A: 4 groups of rows, each row roughly a mix of its group's hidden directions; some rows fit no group
A (151 x 11)
[[  9  -6  33   3   2  -5  48 -52   8   0  43]
 [ 19  43  21  16  -5   7 -60 -11 -33 -14  13]
 [ 42  -3 -39 -14 -34  12  45  35   5   2   6]
 [ 20 -28 -26  35  42 -12  16 -10 -17  25 -44]
 [ 23  21   2   0 -30 -38  40  10  18  -4 -53]
 [ 25   8  -7  30 -24  16  36 -41  44 -28   3]
 [ 14  22  -4  27   4  18 -34  13 -35  43  45]
 [ 22 -50  -8  59  -4 -33  10 -16   7  -3  10]
 [ 57  25 -19 -19   1  47  -3   6   7 -30 -18]
 [-14 -14  25 -24 -64  19 -11 -16  23  22 -26]
 [ 12  -6 -47  -2 -25 -36 -26  15 -46  23  16]
 [-19   6  40  52  13  -8 -22   5 -21  10  46]
 [ 20  38 -20 -30  30 -26 -12  53 -16  -9  -9]
 [ 28  25 -24 -14  44  50 -31  11  11  13 -11]
 [-13 -11 -25 -22  33   8 -41  39 -12  -7 -47]
 [-43   9  25  -1 -32 -32  10 -34  40 -16  19]
 [  3 -12  -2 -34 -14  37 -15  20  20  66   1]
 [ 29  21 -12  -9  24  42 -34   6   1  51  24]
 [-12  -1  44 -37   0   5  32  -1  15  58   1]
 [-46  49  19  -5  30 -27 -35   2 -12   9 -13]
 [ 13 -21 -20 -24   8  36 -37 -20  42 -18  36]
 [-30 -18 -13  37  55 -36   8 -24 -14  -3  13]
 [ 33  27  20  -4 -17 -15 -24 -60  19 -29   6]
 [ -4  39  15  12 -22  -3  27  -7 -35 -49 -36]
 [-11 -21  11  -2 -22   0   7 -35 -50  56  -8]
 [ -8   3 -55 -23  46 -32  22  16 -14   4 -21]
 [ -7  10  12  -6   1   6 -63  40 -21   9  40]
 [ 17 -29   3  21   2  14 -48  -2 -28  57   5]
 [-17   4  20 -25 -57  -4  22 -22  18 -17  44]
 [ -6   4  25  -7 -37  13 -57 -19  48   5  -4]
 [  9  19  26 -21 -32  48   7 -37 -13  11  39]
 [ -1  20  34   8 -43 -20  27  -6  55 -17  15]
 [-49 -13   0 -41   7 -15  37 -10  -6  37  28]
 [-50 -27  -7   7 -33  38  29  13 -30  11 -16]
 [ 11 -16 -11  16  42 -13 -40  35 -43  13 -26]
 [ 32  10  46  -9 -44  34 -12  -7 -29 -18  21]
 [ 38 -16 -27 -13   5 -33 -19   8  44 -36  28]
 [ 17 -18 -38  40 -19   6 -45  10 -36 -17 -18]
 [ 21 -21 -36  43 -23 -30 -19  -6 -36 -21 -23]
 [ 19  18 -22 -60  28  37  13  -9 -27   6  15]
 [-30  16   9  24   2 -19  41 -20 -60  16  -3]
 [-22  28 -32   3   3  27 -29  -2 -63  10  17]
 [-20  28  17  -5 -18  24   4 -61  21  27  31]
 [ 34   2   6  60 -21 -20 -12  11  25  16  37]
 [-44 -18  17   7 -11  21 -36  -3 -47 -22  31]
 [-24   4   6 -10 -34  28  29   4  37  43 -38]
 [ 30 -19 -33 -17  12 -25  -5 -17  -7 -55 -37]
 [  9 -45 -28 -11  42 -11  25 -43 -29  -4   1]
 [ 23  25 -24 -21 -21   9  33  60 -12  20  13]
 [-43  24 -23 -32  56 -11 -16 -13 -15   2 -16]
 [ -1 -31  21 -44 -40 -37  -2 -21 -25  12  25]
 [ 12  37   1  -9 -34  34   3  15  50  23  31]
 [  5 -37  43  21   5 -17  34 -21  12  43 -23]
 [ 55  -4  10 -44  16 -24 -32   3  -6   2  33]
 [-10  24  -6 -18 -33 -10 -21  23 -30 -64   0]
 [ -7  -8 -23  23 -16  33 -24  -6  22 -66 -12]
 [ 11  10  -9 -72   7  42  -1 -12 -27   7   1]
 [-25  10  20   1 -21  -6  -6  71 -13  13 -33]
 [ -2  38  -4 -55  -9  52 -13  -3 -18 -17   9]
 [-34  -4  53   7   2  40 -19  43 -14  11  -2]
 [ 18 -16   2  -6  21  20 -59   8  -4  -5  55]
 [ -8  18  16 -10  11 -14 -35  -3 -49  25  53]
 [ 23 -32 -28   8 -26  26 -22 -41  27 -34 -19]
 [ 44 -47   9   5 -42 -22 -12   9 -24 -26  12]
 [-37  42  18  17  -8 -12   7  35   3  52  14]
 [  7  22   3   4  17  29 -70 -22  31   8   1]
 [-25   1 -19  29  53  -3   5  40  28  29 -15]
 [ 32 -29 -12 -32 -20   1  51  -4 -43  -2  15]
 [ 18 -36 -25  13 -26  -9 -28 -47 -20 -41   1]
 [ 18  41  27  53 -22 -22  10  10 -22  26  20]
 [-18  30  32 -15 -53 -27 -15  38   5  -9  18]
 [-46  18  10   6  33 -17 -29 -31  -5  33  37]
 [ 17  -5  11   3   4 -37  50 -28   0  50 -22]
 [ 29  25  23 -30 -18   6 -31  17  38 -33  34]
 [-18 -13  16  24  -6  27   6 -31  48  39  35]
 [ 20 -30 -54   1 -28  -3  46 -10  20 -14 -19]
 [ -7 -17 -41  25 -27   3  47 -30  13  13 -37]
 [-38 -56 -20 -19 -19  27 -18  15  14  -9 -30]
 [-62  30  23  10   0 -20  -6  -6 -41  17 -18]
 [ -5  20 -46 -12 -10 -20 -25  59  -3  -5  28]
 [ 37  10  50 -10 -16  24 -40 -13 -13 -32  18]
 [ 15   9  25  38  -3  43   2  -6  56  12  26]
 [-32   9  -6  48  -8 -11  47  17  17   3 -41]
 [ -2 -27   0  -5  -9 -18  29 -30  -1  73   0]
 [ 34  28  53   1   6 -19 -40 -26 -13 -15  20]
 [ -2  26  -2  37 -20  -3  56 -24  31  26 -18]
 [ 10  30   5  19 -25  34  16  -5  -2  68   1]
 [ 25  13 -59   9   9 -21   7 -52 -22  -2   4]
 [  9  -8 -11 -25  20 -47  -7   2  22 -21  61]
 [ 18  17 -14 -18 -10  17 -57  40  25  24  24]
 [-16   2 -21  14 -22 -41  -5  56 -34  27   6]
 [ 18  -4  44  23 -60  30   4  23  -5   5  19]
 [-65  -4  25  15 -19 -28  -5  28  28  20  -3]
 [-19  -5 -28  38   6  -2  12 -21 -41  57  -6]
 [-19  20  46 -32  30  31  19   4  42   1  17]
 [-39 -39  25  52  -1  -7 -21  -7  28   1 -20]
 [  3 -40 -41  19 -10 -13  60  11  -2  22  -4]
 [  4   6  14 -17 -47  10   8 -25  26  -5  62]
 [ -9  -3  28 -37  15  20  20   3  44  52  17]
 [ -3 -11  40   3 -17 -11  32 -42  -3 -38  42]
 [-11  -7   1  23 -33  29  24  38  36  42  22]
 [-25   6  45 -33  19  13  14  24  48  -4  28]
 [-11  16 -43  29 -35  12   4  -3 -40   8 -45]
 [-44   5  11  35  19  23   8 -14  38 -43 -23]
 [-23   6  23  40  -7 -21 -53  15  25 -23 -27]
 [ 16  22  -9 -39 -36 -10  -2  29  39 -26 -37]
 [ 62  14   5 -15 -47   3  21  -5 -25 -21  14]
 [ -5  -8 -24 -20   3 -19   5  23 -29 -16 -71]
 [-48   3  22 -21 -28 -30  38 -19 -30 -21  -9]
 [ 20 -30  22  -6 -16 -11 -28 -10   0 -13  70]
 [ -1 -59 -32  15 -11  -5 -26  -6 -27  28  32]
 [-53  14   7  37 -18 -10  31   3 -26 -34 -23]
 [-26 -67  16 -17 -33 -30  -4   9  -2  -3 -17]
 [ 16  15 -31 -51   2  16  29 -37 -38 -10  10]
 [ 22  42  -1  20  70  -7  11   2 -14  10   9]
 [-28  15  11  16  -9  -9 -10   2  57 -42 -37]
 [-17  -6  -5  38  15   0 -33  -5 -35 -57  23]
 [-18  19   3   5 -18  40 -14 -12 -65  15 -27]
 [-49 -23  18   6 -13 -34  -9  35 -20  -3  43]
 [-43  12   5  18  28   1 -12 -20 -14 -26 -60]
 [-14   6 -20  25  38 -14  58  25 -28  -5 -22]
 [ 31 -16 -29  39  36 -15  31  25 -28 -25  -9]
 [ -8   8  65  12  45 -23  34   1   0   0   6]
 [  6   2 -43 -25  47 -41   6   0 -23 -19 -27]
 [  1 -42 -30   6  17   8  38   3  56  13 -19]
 [-10  -1 -47  32  11  22  15 -10 -31  45 -30]
 [ -5  11   2 -41  35  -9  30   0 -29  55 -15]
 [ -8  21  26 -23 -43 -25  33  -4 -14  39  34]
 [-35   9  -5 -12   6  -7 -21  46  28  -5 -56]
 [-46  37  17  11 -17  12  25  44  -8 -15 -31]
 [ 39  23  17 -31 -37  -9 -25  22  33 -17  31]
 [ 14  19 -17 -13  21  36  18 -15 -34  58  18]
 [ 32 -26  23  36 -51 -11   3  29 -12 -25 -17]
 [ -6  54  -8  11  11  40  11  15   8 -36 -39]
 [ 14  17 -29 -32  56  18   7  22 -11  20  34]
 [ -5 -13 -16  14  59   9  -9   3 -44  -4 -43]
 [ 10 -36 -47 -18  19  22  39 -35  16  13  17]
 [  2  20  -8  31  32   2 -23  43  30  43  24]
 [ 23  35 -17 -18 -38  12  28  56  -5  14  10]
 [ -2  45  13 -40 -13  23 -12  18  -3  40  40]
 [ 34   0  -4  25  55 -12 -36  13 -28  14  28]
 [ 69  34  -8 -12  -7  13 -11   2 -35 -13  18]
 [-35 -38  -3  19 -10 -31  33 -13  10  49  15]
 [-11 -14   5 -15  26 -12  65 -38   1  15 -31]
 [  9  20  -4  37 -39 -32  33  10  24  30 -32]
 [ 14 -33 -36  23  20  22 -49   5 -38   4  15]
 [ -4 -26 -49 -25 -13  39  19  34   3 -25 -25]
 [-43  55   3 -24  35 -16 -27  10 -14  10  -9]
 [ 44 -31 -16  11 -19  10 -38  -9  14 -33  40]
 [-24  59 -34  22   9  -6 -14  16  -5  20  38]
 [ 53  15 -32 -33  11 -14  29  30 -28  -1  14]]
the two rows of each list that fit no group, in list order (the others fit one group, some only roughly)
  j968: [-25  10  -7  39  34  29 -17 -23 -48  28  10]
  j352: [ -1 -48  12 -20   5   0 -31  -7  33   1  57]
  j353: [ 11  -1  23   3  27 -26  27 -42 -26  37  39]
  j26: [  5   9 -16   1  26  24 -22  23  63  38  12]
  j64: [ 32  25   4  -8  36 -61  -3 -24 -28  -8   1]
  j107: [ 44  -3 -47  23   6   5 -25  21   0  47 -14]
  j230: [ -6  11  28  28 -30  -5 -52  44  20  17 -12]
  j415: [ 13  21  30  37 -47   2 -51 -12  -9  -7 -15]
  j894: [-45 -22  61   4   0 -12 -26 -23  18  16  -4]
  j827: [-19 -27   2  33   0  11 -51  11   0 -55  11]
  j970: [-37  16   8   4 -21  10 -64   2 -31 -30  -1]

j894, j970
  j308: [ 55  15  42  14 -16 -12   6  -2  14  23  43]
  j455: [ 16  35  -1 -37 -38  50   4  22 -25  -9  14]
  j449: [-16   4 -39 -20 -11 -23 -26   8 -26 -59 -20]
  j727: [-13 -10  14  -7 -29 -24  52  12 -54  20  -4]
  j817: [  2  14  -5  -3  21  -3 -64 -11  12 -20 -52]
  j598: [  7  40 -10  11  -1  36 -24   1  66   0  -5]
  j560: [-48  26   5 -14  27 -27 -15 -43 -36   3 -12]
  j322: [  7 -11  -7 -37 -39 -29   6  21  58 -12  14]
  j304: [-64  41  -2  -6  21   5  -9  32   3  23 -13]
  j534: [ 17  -2 -30 -16  53  -2 -23  34  45   4  12]
  j464: [ 51 -12 -29  -1  24  30 -10  13  13  37  36]
  j849: [ -4 -41  -1 -30  -3  -4  16  44  37  40  18]

j449, j817
  j741: [ 21 -22  15  37  22   6   2 -35   5  17  60]
  j301: [-49  45 -12  25  35  -4  16  31 -16   4  19]
  j360: [-16 -21  22   8 -47   6   2  11  49  45 -11]
  j23: [ 39  13  37  -3  37  33 -23   6  29 -27 -22]
  j428: [-20  17   9 -35 -16  -6  -7  65 -38  -6 -10]
  j528: [ 16  35   1  33  16   7  41  -9 -22 -26 -48]
  j331: [  7  10 -11 -13 -24  41  -1  -8 -52  48  20]
  j986: [-41  15  29  -7 -34  -8  21  -8 -33 -48 -16]
  j803: [ 26 -10  17  18 -33  57 -30  19  19  18  20]
  j910: [ 17   9 -16   7 -15  -1  47 -36  14  58  12]
  j721: [-29  -7  11  -1  31  16 -13 -57 -21  -5  45]
  j649: [ 11 -14 -14 -63 -13  12   7 -32  -1 -47   0]

j331, j803
